In the data rows, 128 means zero.
Here is a table of points, one per row:
[152  92 140  44 143  89 112 123 143  52 177 129 127 139 131 140 154 114
 127  85 122 118 151 127 101 156 142 105 111 119 162 110 143 106  94  91
 137 140 115 158 120 109 126 123  74 125 154 149 141 105 130 165 160 110
 153 132 111  91  79  80 134 126 161 187]
[105 127  69 126 100  92 115  99 149 138 126 167 153  97 113 173 129 194
  96 154 116 162  90 130 141 180 151 141 122 189 158 164  98  98 129  81
 121 174 162 119  98  87 118 173 185 125 175  92 167 116  79  95  67  99
 127 107 184 111 109 141  83 120  87 255]
[ 96 169 108 110 135  66 110 155  67 186 155  49 142 117 190  72 139  92
 165 113 104  85 154 205 102 139  93 128  95 131 120  83 166 114 170 183
 107 142 137  97 131 142 103 117 183 142 132 130  26 121 180 122 160 167
 134 167 136 158 155 187 144  90 126 181]
[100 148 170 108 190 192 186  97  80  99 139 143 141 160 114  82 113  86
  83 126  88 135 123 111  85 130 135 194  62 115 153 174  88 107 150  92
  82 137 183 127 132 137 168 137 113  91  31  43 158 136 186 128  97 122
 127 113 140 179 182 155 116 140 120  72]
[106  97 104 165 118 118 164 136 210 229 129 126 128 121 121 111 135 132
 163 106 121 147  89  82 185  72 140 116 170  70 117 116 126 156 116  86
 132  77 138 135 106 199 104 173 128 127 163 146 154 120  54 114 204 110
  98 202 118 139 125 102 119 124 116 125]
[ 85 118 126 118 124 136 102  51 178 100  96 161 131 120 122 154 143 134
 153 139 127 118 145 132 130 130  83 146 130 153 112 145  97 141 106 199
 120 111 145 133 142  73 131 108 106 116 113 205 110 143 112 132  72 118
 117  92 106 123  82  91  75 129 153  94]
[133  82 155  80 136  93 140 128  92  50 127 136 131 133 131 119 144 102
 156 190 123 108 131 128 137 141  47  97 131 163 137 111 163 112 111  99
 177  37  89 155 112 131 140 127 120 112 122 127 130 153 126 151  88  76
 135  97 114 130 116  78 140 138 154 241]
[207  78 138 159 130 183 162 120 135 238  92 104  92 153 133 156 100 172
 175 146 162 158 122  72 142 109 151 179 150   1 129 177  95 155 137  72
 158 111 159 157 119 188 110 130 125 169 108 128 140 129  85  96 174 109
 138 112 120 115 166 108 166 118 136 125]
[160 142 110 123 127  67  56 113 140 197 129 114 153  91 133  95 129 183
 101  96 111 157  44 166 107 176 143  94  88 129 136 114 141 136 187 133
  78 132  58  98  81  93 101 175 166 140 169 101 147 106  94  85 101 126
 125  69 211  75 135 184 125 118  39 110]
[187 136 126 163 140 112  69  99 167 177  84 125 138  85 157 108 110 172
 105  77 118 157  66 133 104 176 150  82 106 113 113 127 161 129 158 176
  89 158  59 119 100  79 102 141 184  96 141  82 133 133 117 106 164 105
 166 131 198  34 140 213 133 134  53 122]
[229  96 108 143 107 124  86 144 184 127  65 124 115 152  99 102 113 170
 160 180 103 132 117 133 103 153 111  70 115  81 106 107 135 196 162 164
 144  95  80 144 110  96 155 110 155 158 130 106 124 112 112 135 214 124
 160  89 160 112 206 141 153 135  69  66]
[ 85 185 119 168 147 105 135 115 152 176 152  67 115 130 178 129 152  65
  94  97 122 118 145 173  89 123 151 141  62 111 114 155 128  96 144 141
  63 116 169 120 118 161  84 112 162 151  62 126  55 153 201 124 125 152
 151 108 128 176 152 133 131 136  91  92]
[151 180  98 117  83 114 158 152 118 177 156 108 130 121 116 124 104  91
  97 126  91 106 101 141 135  86 133 144  99 128 137  59 157 117 107  99
  65 152 186 126 116 171 124 137 145  68  97 103  88 124 107 124  82 149
  93 144 128 171 113  90  80 143 119  80]
[ 55 164  55 127 144 191  97 126  69 123 143 138 128 198 152 132 150 175
 128  89 182 139 172 118 173 138 157 181 157 132 160 138 112 128 143  69
 102  89 102 102 218 116 139 141 151 159 175  75 174 160 180 158  35 133
  93  35 109 134 122 135 109 109  65 185]
[137 121 138 128 152 102 202  76 183 191  78  99  94 102 178 135 109 120
 138 164 182 107 122  72 111 100  95 151 198 103 123 150 123 106 159  32
 122 122 146 128 101  88 163 154 114 148 102  88 107 155 175 119 207 158
 139 178  89 146 146 210 225 114 119 113]
[179  82 154 120 146 147 125 136 125  85 185 136 127 145 121 137 199 116
  73 229 136 141 148 126 163 145  93 120 137 165 141 109 148  98 111 154
 132 174 116 132 125  99 151 114 131 149 155 183 140 162 119 146 101 104
 136 165 114 133 124 116 136 102 184 140]
[146 117 104 116 145  89 105 169 131  52 147 157 138 133 130 118 161 105
 148 198 127 125 141 127 132 119 108 111 152 120 119 138 140 109 111 118
 242 235 136 141 144 108 143 111  96 136 130 140 132 122 127 121 102 127
 115  92 105 120  71 138  62 148 127 138]
[112 106 138 100 121 152  76 130  99 138  64 171 149 127 106 163 157 121
 128  61 126  95 143 123 152 132 163 136 130 240 126 114 140 111 114 146
 171 141 118 125 146 114 133  97  52 152 135 183 132  90 126 129 195 104
 145 146 116 155 108 153  85  95 150 184]
[102 119 154 128 125 152  80 118   0  71 109 161 132 128 128 157 126 119
 125 140 114 144 126 141 108 132 126 113 154 102 116 129 145 117 104 108
 135 190 125 116 122  93 143 116 100 161 156 173 130 102 148 124 124 115
 152 165 114 117  84  47  99 159 179 122]
[102 101 199  83 135 146  86 197 174 114 145 149 140 128 124 164 138 125
 118 107 120 128 147 129 124 128  63 112 132 204 121 145 132 137 104 139
 129 159 125 152 135 133 132 103 165 198 155 148 134 113 141 142  92 118
 142 128 105 143  60 102 136 152 146 115]
[145 124 192 154  69 210 195 134 175 179  87  99  93 134 134 136 154 125
 191 120 118 131  98  67 131  81 138 122 137 137 126 124 122 151 118  75
  81 164 172 127 103 152  82 162 110  93  78 131 120  99 134  93 111 174
 109 110 100 113 142 116 200 127 125 156]
[168 142 115 167 150 156 162 172 141  64 135 108  70  83 132 123  59 101
 161 156 190 106 114 152  76  72 176 128 188 121  92 149 175 152 129 158
 122  52  79 126  99 118 156 137  76 117 108 105 146 151 144 140 160 151
  81 219 144 138 118 214 142 108  94  84]
[ 89 152  94  99 124 140 168 157 160 184 141 104 179 138 144  97  78  89
 109  93 112 119 121 163 142 102 178 124  68 106 138  90 122 120 148 142
 110 135 151 118 128 178 102 102 115  63  82 137  98  95 170 114  72 136
 112 139 139 162 168 137 133 180 187 112]
[ 76 129 111 118 132 137 128 153 225 111 142 148 138 127 118 156 144 121
 117 158 154 114 165 159 155 149 108 129 147 152 119 118 103 121 115 178
 107 195 121 130 155 138 147 138 108 170 172 140 132 138 126 131 166 133
 136 112 135 121 100  41 125 121 179 104]
[158 125 112 166 126 160 145 164 133  72 116 113  69 138  73  92  95 150
 114 115 165 150 113 115 116  86 146 110 160  92 111 145 170 209 143 163
 155  46 125 147 107 185 131 107 140 111 118 114 148 129  96 133 183 122
  94 146 139  94 178  94 157 126 172  49]
[180  93 168 135 122  53 153 109 134 108  96 164 129 164  67 173 116 126
 159 129 138 168 164  64 123 169 147 128 152 128 131 132 114 117  98 101
 135  78 123 131 124 124 179 128 200 192 113 135 183  74  57  74 136  98
  93 127 132  69 176 130 141 127 186  68]
[ 97 176 115 163  92 164 139 135 118 130 138 102 144 107 155  84 131  86
  69  84  63  98 111 149 133 111 147 163  82  56 143  79 146 111 120 148
 125 111 165 104 119 161 108 131  82 104 121  99  77 115 119 111 109 164
  87 192 133 170 109 127 153 156 108 114]
[ 83 109 159 160  86  69 132  89 102  80 190 186 163 109  96 153 163 147
 179 169 114  98 164 148 159 145 141 145 129 165 154 129 113 130 113 116
 115 122 119 151 141 135  93  79  94 112 138 152  96 108 106 151 140 142
 169 120 108 132  94 112 109 130 159 115]
[ 44 149 111 124 178 119 125  99  27 112 122 137 106 202 135  94 123 165
 110 104 170 155 194 117 150 140 143 196 126 145 139 127  93 149 130  74
 148 130 110  95 246 113 119 139 168 117 131 130 186 198 187 191  31 121
 135  87 114 136 146 118 145 112  77 170]
[155  94 111 147 111 107 112 105  89 104 204 165 150 119 132 167  96 137
 114  71  96 130 153 135 119 122 107 100 147 190 129 132 109 134 109 210
 168 200 108 149 146 127 134 135 117 101 142 192 125 134 116 137 122 113
 122 124  92 151 109 122 123 134 171 136]
[141 215 168 108 129 183 145 167  75 103  99  81 122  66 103 118 101 133
 112 147 151 118  94 131 142 127 103  61 131 107  87 179  62 106 129 220
 198  41 145 103 126 121 148 110 103  63 159 106 134 171 111 178 174 191
 183 121 128 119 151 150  86 115 118 110]
There is one direction along which these points spread out most. Take the direction at right angles to it along which they spread out most. Go by this last direction. How far along it is each point below, from 0 to 99? 50 is the average, and the first point above lies past it. One standard deviation of the points above along it is 16.
[187 136 126 163 140 112  69  99 167 177  84 125 138  85 157 108 110 172
 105  77 118 157  66 133 104 176 150  82 106 113 113 127 161 129 158 176
  89 158  59 119 100  79 102 141 184  96 141  82 133 133 117 106 164 105
 166 131 198  34 140 213 133 134  53 122] : 57
[102 119 154 128 125 152  80 118   0  71 109 161 132 128 128 157 126 119
 125 140 114 144 126 141 108 132 126 113 154 102 116 129 145 117 104 108
 135 190 125 116 122  93 143 116 100 161 156 173 130 102 148 124 124 115
 152 165 114 117  84  47  99 159 179 122] : 54
[160 142 110 123 127  67  56 113 140 197 129 114 153  91 133  95 129 183
 101  96 111 157  44 166 107 176 143  94  88 129 136 114 141 136 187 133
  78 132  58  98  81  93 101 175 166 140 169 101 147 106  94  85 101 126
 125  69 211  75 135 184 125 118  39 110] : 49
[152  92 140  44 143  89 112 123 143  52 177 129 127 139 131 140 154 114
 127  85 122 118 151 127 101 156 142 105 111 119 162 110 143 106  94  91
 137 140 115 158 120 109 126 123  74 125 154 149 141 105 130 165 160 110
 153 132 111  91  79  80 134 126 161 187] : 59
[ 97 176 115 163  92 164 139 135 118 130 138 102 144 107 155  84 131  86
  69  84  63  98 111 149 133 111 147 163  82  56 143  79 146 111 120 148
 125 111 165 104 119 161 108 131  82 104 121  99  77 115 119 111 109 164
  87 192 133 170 109 127 153 156 108 114] : 28
[102 101 199  83 135 146  86 197 174 114 145 149 140 128 124 164 138 125
 118 107 120 128 147 129 124 128  63 112 132 204 121 145 132 137 104 139
 129 159 125 152 135 133 132 103 165 198 155 148 134 113 141 142  92 118
 142 128 105 143  60 102 136 152 146 115] : 56
[168 142 115 167 150 156 162 172 141  64 135 108  70  83 132 123  59 101
 161 156 190 106 114 152  76  72 176 128 188 121  92 149 175 152 129 158
 122  52  79 126  99 118 156 137  76 117 108 105 146 151 144 140 160 151
  81 219 144 138 118 214 142 108  94  84] : 60
[ 89 152  94  99 124 140 168 157 160 184 141 104 179 138 144  97  78  89
 109  93 112 119 121 163 142 102 178 124  68 106 138  90 122 120 148 142
 110 135 151 118 128 178 102 102 115  63  82 137  98  95 170 114  72 136
 112 139 139 162 168 137 133 180 187 112] : 26
[ 96 169 108 110 135  66 110 155  67 186 155  49 142 117 190  72 139  92
 165 113 104  85 154 205 102 139  93 128  95 131 120  83 166 114 170 183
 107 142 137  97 131 142 103 117 183 142 132 130  26 121 180 122 160 167
 134 167 136 158 155 187 144  90 126 181] : 25
[137 121 138 128 152 102 202  76 183 191  78  99  94 102 178 135 109 120
 138 164 182 107 122  72 111 100  95 151 198 103 123 150 123 106 159  32
 122 122 146 128 101  88 163 154 114 148 102  88 107 155 175 119 207 158
 139 178  89 146 146 210 225 114 119 113] : 55
[180  93 168 135 122  53 153 109 134 108  96 164 129 164  67 173 116 126
 159 129 138 168 164  64 123 169 147 128 152 128 131 132 114 117  98 101
 135  78 123 131 124 124 179 128 200 192 113 135 183  74  57  74 136  98
  93 127 132  69 176 130 141 127 186  68] : 78
